(in the rows, 128 means zero)
Each named turn below is shown by a few rows before and after it. Which turns, in which order, take the first row of each later pair to the second? The first pair is answered.
q762 (before => after):
[ 85 135 156 110  94 149 157 137 156 169 147] => [ 87 138 175 145 114 127 165 125 154 158 164]
[107 182 188 198 141  69 189 101 120 140 159] => [123 150 134 218 157 110 159 143  71  86 192]
[122 106 118  55  66 158 152 161 150 170 106] => [111 131 174  93  83 106 184 120 180 186 112]
[117 152 158 152 155 100 161 126 144 139 148] => [125 139 133 167 163 116 150 144 120 111 166]
q699 (before => after):
[132 131 105 124 141 126 115 147 120 112 152] => [130 128 103  98 126 129 114 145 126 128 135]
[151 101 140  84 125  97 104  56 113 156  67] => [152 119 135 201 175  97 110  89  84  86 145]
[136 146 136 171 156  96 138 131 119 123 163] => [125 163 111 135 122 133 146 178 143 147 155]
[124 160 145 136 120  98 142 102 171 151 125] => [119 163 148 161 132  97 144 110 164 139 140]
q225 (before => after):
[130 124 106 109 102 144  99 138 106 133 107] => [135 121 115 145 127 126  96 121  89 111 126]
[129 120 129  91 104 125 120 115 135 152 100] => [132 113  96 112 119 153 107 144 108 118 125]
[ 82 167 161 120  95 115 174 119 174 193 118] => [ 88 158  89 130  97 180 150 200 141 151 158]
q787 (before => after):
[131 118 117 121 140 124 121 129 110  93 136] => [121 129 141  98 122 114 136 114 143 129 112]
[143 112 113 131 137 140 114 147 114 113 134] => [144 118 136 102 123 119 122 118 130 143 104]
[124 143 120 197 164 123 128 144 112  73 176] => [134 130 177 141 152  65 135  59 136 128 108]
Then:
Each pair is 2 to 3 turns apart.
[124  88 117 135 165 128 101 144  80  96 121] => [109 117 136 175 171 117 121 152 100  98 145]	q225 q699
[115 166 134 175 136 114 143 153 126  94 186] => [146 111 127 148 151  96 109 103  79  71 156]	q787 q762
[142 108 160 166 158  92 122  84  99 104 119] => [118 138 164 105 108 108 153 105 159 173  88]	q762 q787
[112 152 137 190 136 135 142 182 148 116 170] => [109 150 115 147 107 159 141 201 164 138 153]	q699 q762 q225
[134  98  91 133 140 156 100 170  95  86 137] => [123 110 125  65  99 139 122 138 143 155  87]	q699 q762
[133 124  64 143 125 173 119 178  80  98 179] => [106 168 101 179 123 156 152 184 118 117 195]	q225 q699
[134 110 124  63 107 120 110 111 137 155  92] => [112 151 123  91  99 143 135 160 166 165 123]	q787 q762
[113 144  98 173 149 164 148 180 129 108 171] => [109 144 132  78 107 138 159 129 169 189  94]	q762 q787 q787
[178  71 140 115 159  80  91  47  72  92 101] => [147 135 197 158 155  44 148  40 132 133 113]	q699 q225
[144 127  83 121 125 167 115 153 111 101 139] => [134 153  98 151 130 158 132 158 122  99 158]	q225 q699
[138 117 132 184 161 112 113 105  84  70 147] => [125 142 154 203 158 101 134 110 114  88 149]	q699 q225
[140  97  91  95 129 145  78  85  75 104 108] => [136 115 144 121 146  98 101  40  95 115 107]	q699 q225
[157 156 174 141 121 143 148 116 148 119 125] => [163 140 166 115 112 145 142 106 152 126 110]	q225 q699
[130 131 126  46  81 154 149 163 142 156  81] => [149  96  85  76 111 176 117 178  85  92 110]	q787 q762 q787
[ 93 176 183 166 130 101 173 133 176 159 143] => [125 113  87 164 150 165 105 180  88  81 167]	q787 q762
[154 105 128 189 132 116 118 153  88 118 170] => [149  94 131  88  84 121 119 133 119 181 104]	q699 q699
[142 113 161  96 147  74 128  46 125 150  85] => [142 101  67  53 110 169 108 157 107 136  98]	q225 q225 q762
[134 118 153 130 129  82 115  95 115 147 113] => [144 112 141 129 131  88 109  94 104 138 110]	q225 q699
[135 116  87 126 133 143  89 165 117  88 127] => [113 149 103 105 105 147 116 177 167 132 119]	q787 q787
[143 101 147 148 163  92 105 103 104  81 125] => [125 127  95 108 118 164 116 196 129 105 135]	q699 q762
[120 131 150 161 142 115 140 125  92  82 156] => [101 161 153 154 121 130 161 149 129 111 161]	q787 q787
[139 129  86 103 132 155  99 166 107  81 141] => [144 122 152 120 152  82 107  76 111  97 115]	q699 q762 q699
[118 157 135 175 130 123 123 116 103 133 160] => [116 141 103 113  98 160 114 146 105 157 132]	q762 q699
[122 101 151 157 153 111 134  91 115 108 121] => [114 119 168 138 138 105 150  88 143 138 106]	q225 q762
[133 113 151 151 163  85 125  98 102 116 146] => [117 137 106  87 106 145 137 167 139 158 133]	q699 q699
[109 121 119  86 138 137 133 118 152 149 100] => [116 109 106  85 138 141 120 123 136 136 102]	q787 q699
[118 129 119 149 131 145 141 139 134 124 147] => [123 118 122 108 109 139 136 122 135 143 117]	q762 q699
[101 171 147 138  96 139 166 172 202 158 125] => [105 172 141 192 127 137 159 179 179 119 161]	q762 q225 q225
[123 130 153 179 155 112 144 127 143 116 152] => [113 140 116 125 117 161 143 176 160 147 137]	q225 q225
[122 164 138 152 131 117 151 146 167 134 140] => [145 119 119 160 159 110 114 123 115  91 138]	q225 q787
[137  95  96  85  97 149 102 124 111 109 101] => [104 160 117 153 103 155 147 173 150 116 151]	q762 q762 q787
[130  83 129 124 148 132  99 125  82  97 132] => [123  92 126 136 150 133 101 134  81  93 143]	q699 q762 q225
[105 146  89 124 132 168 152 187 155 131 155] => [124 108 115  56 120 132 134 115 152 165  90]	q699 q699 q225
[137 157 172 181 124 108 136 103 109 102 144] => [136 160 124 170 108 157 128 160 103  94 163]	q225 q787
[131 120 114  99 107 149 114 139 124 148 112] => [117 158 145 157 119 128 144 143 146 147 141]	q762 q699 q787
[102 143 143 192 141  96 153 148  96  93 183] => [ 99 146 166 190 139  75 155 127 106 106 172]	q225 q762
[122 153 134  61 118 141 146  84 131 171  71] => [150 107 106  95 157 140 105  75  67 104  97]	q787 q787
[110 169 137 116 116 144 161 122 161 164 113] => [133 130 121 171 167 136 127 110  98  94 148]	q699 q762 q762
[ 89 147 120 153 145 171 176 153 114 127 140] => [ 90 144 137 174 159 147 175 126 105 119 141]	q762 q225
[149  92  95 110 123 161  83 148 113 112  93] => [124 137  98 128 111 181 110 185 142 125 115]	q225 q787 q225
[119 150  94  91  95 180 126 192 144 143 137] => [132 127 133  54  88 133 119 119 150 172  84]	q787 q787
[107 166 158 122 110 120 150 133 153 167 128] => [121 136 138  78 100 128 126 123 136 167 105]	q225 q699
[127 156 136 215 179 114 125 152 119  91 202] => [151 103 146 184 189  83  94  85  83  80 162]	q787 q762
[135 157 202 201 143  85 135 135 166  94 165] => [123 181 196 185 121 106 150 169 195 120 161]	q699 q225 q225
[132 145 110 193 184 119 122 146 116  87 158] => [112 178 145 192 165 103 156 142 163 135 145]	q225 q699
[159  46 117 125 172  87  90  82  46  87 112] => [140  86 138 197 195  76 116 105  60  72 154]	q225 q699
[145 115 113 152 133 130 118 161 119  93 161] => [148 110 122 155 142 120 111 142 112  89 157]	q699 q225
[141 128 132 217 161 126 123 153  92  51 162] => [100 187 169 127  84 134 177 170 192 168 108]	q699 q762 q762
[149 115 104 172 153 132 108 179  93  44 183] => [145 123  86 147 132 161 109 211 108  62 181]	q699 q762 q225
[125 160 141  79  87 143 133 109 160 197  73] => [157 108  97  62  94 165  91 110 108 159  69]	q225 q699
[117 133 119 155 131 138 131 164 104 104 154] => [123 115  99 115 113 153 122 164  98 117 130]	q699 q225 q762
[162  99 161 144 167  86 113  86  99  98 111] => [171  78 111  94 143 134  90 125  86 100  96]	q762 q762
[165  77 121 119 153  85 101  91  76  98  80] => [136 119  64 111 115 169 121 210 108 106 117]	q699 q699
[143  91 116  65 126 128 109  99 117 125  99] => [133 104 124  61 114 128 124 105 142 144  96]	q787 q787 q787
[163 101 116 141 143 161 106 118  84  83 127] => [145 116 110  77 100 184 122 145 126 136 100]	q699 q762
[109 138 109  43  71 161 138 144 170 190  75] => [154  69 128 154 169 101  87  65  63  69 118]	q699 q762 q762
[151  76 108 152 157 113  97 105  86  88 137] => [123 122  75 101  97 174 125 186 139 144 133]	q787 q225
[150 121 139 114 125  97 101  99 125 162  90] => [135 152 103 167 129 141 112 178 123 131 149]	q699 q699
[106 160 159 117 102 128 155 119 173 167 119] => [118 131  97  91  97 177 125 163 138 133 125]	q787 q699
[136 122 132 183 177 122 115 120 113  88 151] => [133 118  82 105 128 180 106 167 123 118 124]	q699 q699 q787
[183  91 151 137 169  85  84  81  97  78 111] => [174 106  91 142 155 150  81 167  87  56 150]	q762 q699
[149 105 161 136 146 113 108  49 115  95 123] => [145 104  89  83 106 193  99 133 120 103 125]	q225 q225
[129 126  72 101 101 180 115 179 125 125 133] => [155  81  97 131 146 125  87 101  75  89 126]	q787 q699
[115 159 138 166 130 149 150 166 145 135 174] => [122 136 128  80  99 151 142 147 153 174 117]	q762 q699
[107 119 112 159 130 118  99 168 115 119 149] => [ 96 135 151 136 114  90 120 140 150 161 124]	q699 q762 q762
[118 150 188 190 169 107 108  86 118  93 140] => [ 97 167 143  79  88 172 122 153 169 169  96]	q699 q699
[155  97  86 133 150 138  85 119  85  81 127] => [139 114  80  69 100 164 103 151 129 139  97]	q699 q762
[140 135 140 172 119 120 140 111 128 107 153] => [135 135 153 145 109 107 146  94 145 132 132]	q787 q762 q787
[152  94 142 169 158 111  89  83  84 106 142] => [153  81 103  88 116 155  76 116  93 135 112]	q762 q762
[138 136 120  92 113 177 159 151 158 138 120] => [152 111 138  72 125 144 147 101 138 136  97]	q787 q787
[153  87  94 156 172 133 117 127  82  56 136] => [109 161  92 152 129 171 162 202 156 110 156]	q787 q787
[127 147 106 146 105 158 128 136 110 133 160] => [127 147 134 118  93 129 135  97 133 165 128]	q699 q762
[132 101 137  93 109 116 125  90 129 141  86] => [107 146 160 140 113 110 164 112 166 152 117]	q699 q787
[153  56  78  61 113 182  60 196  67 108 127] => [132  98 201  40  98  80 115  83 148 207  68]	q787 q762
[140 107 140  49  89 141 157 117 166 187  77] => [139 106  99  54  83 181 145 170 152 166 105]	q225 q762
[114 118 120 126 101 147 138 168 139 166 117] => [114 115 160 141 116 105 140 120 138 168 107]	q762 q699
[105 170 158 143 123  86 162 144 178 146 144] => [137 110 147 163 163  73 119 106 107  83 150]	q787 q787 q762
[132  70 115  31 163 122  88  83  96 159  90] => [ 77 173 154  73 134 131 163 148 192 212 124]	q787 q762
[132 121 137 173 153 117 122 123 109 103 146] => [135 114 156 148 145  99 123  94 116 122 126]	q762 q225
[114 202 163 129 117  86 207 141 200 145 104] => [135 173 183 157 158  44 187  81 164 109 104]	q787 q225
[122 139  83  43  78 187 122 190 149 170 103] => [146 126 161 214 193  83 119  93  89  77 166]	q225 q787 q699
[123 139 163 188 177 123 118 118 104 103 191] => [124 118  93  74 115 195  97 178 108 139 146]	q762 q699
[113 171 132 179 145 102 146 130 116 123 144] => [108 179 147 165 139  92 152 118 131 139 131]	q787 q787
[134 128 118 159 138 134 114 147 127  88 169] => [137 110 129  79 109 118 112 108 144 137 108]	q699 q699
[167  85 135  86 116  92 105 109 105 138 101] => [143 133 101 143 117 141 128 203 118 115 162]	q762 q699 q699
[125  88 140 101 134 119 116 101 100 108 135] => [102 131 165 102 115 112 149 108 147 142 134]	q225 q699 q787
[114 173 163 107 113 102 167 110 173 165 103] => [112 181 121 102  99 149 164 167 172 157 121]	q225 q762
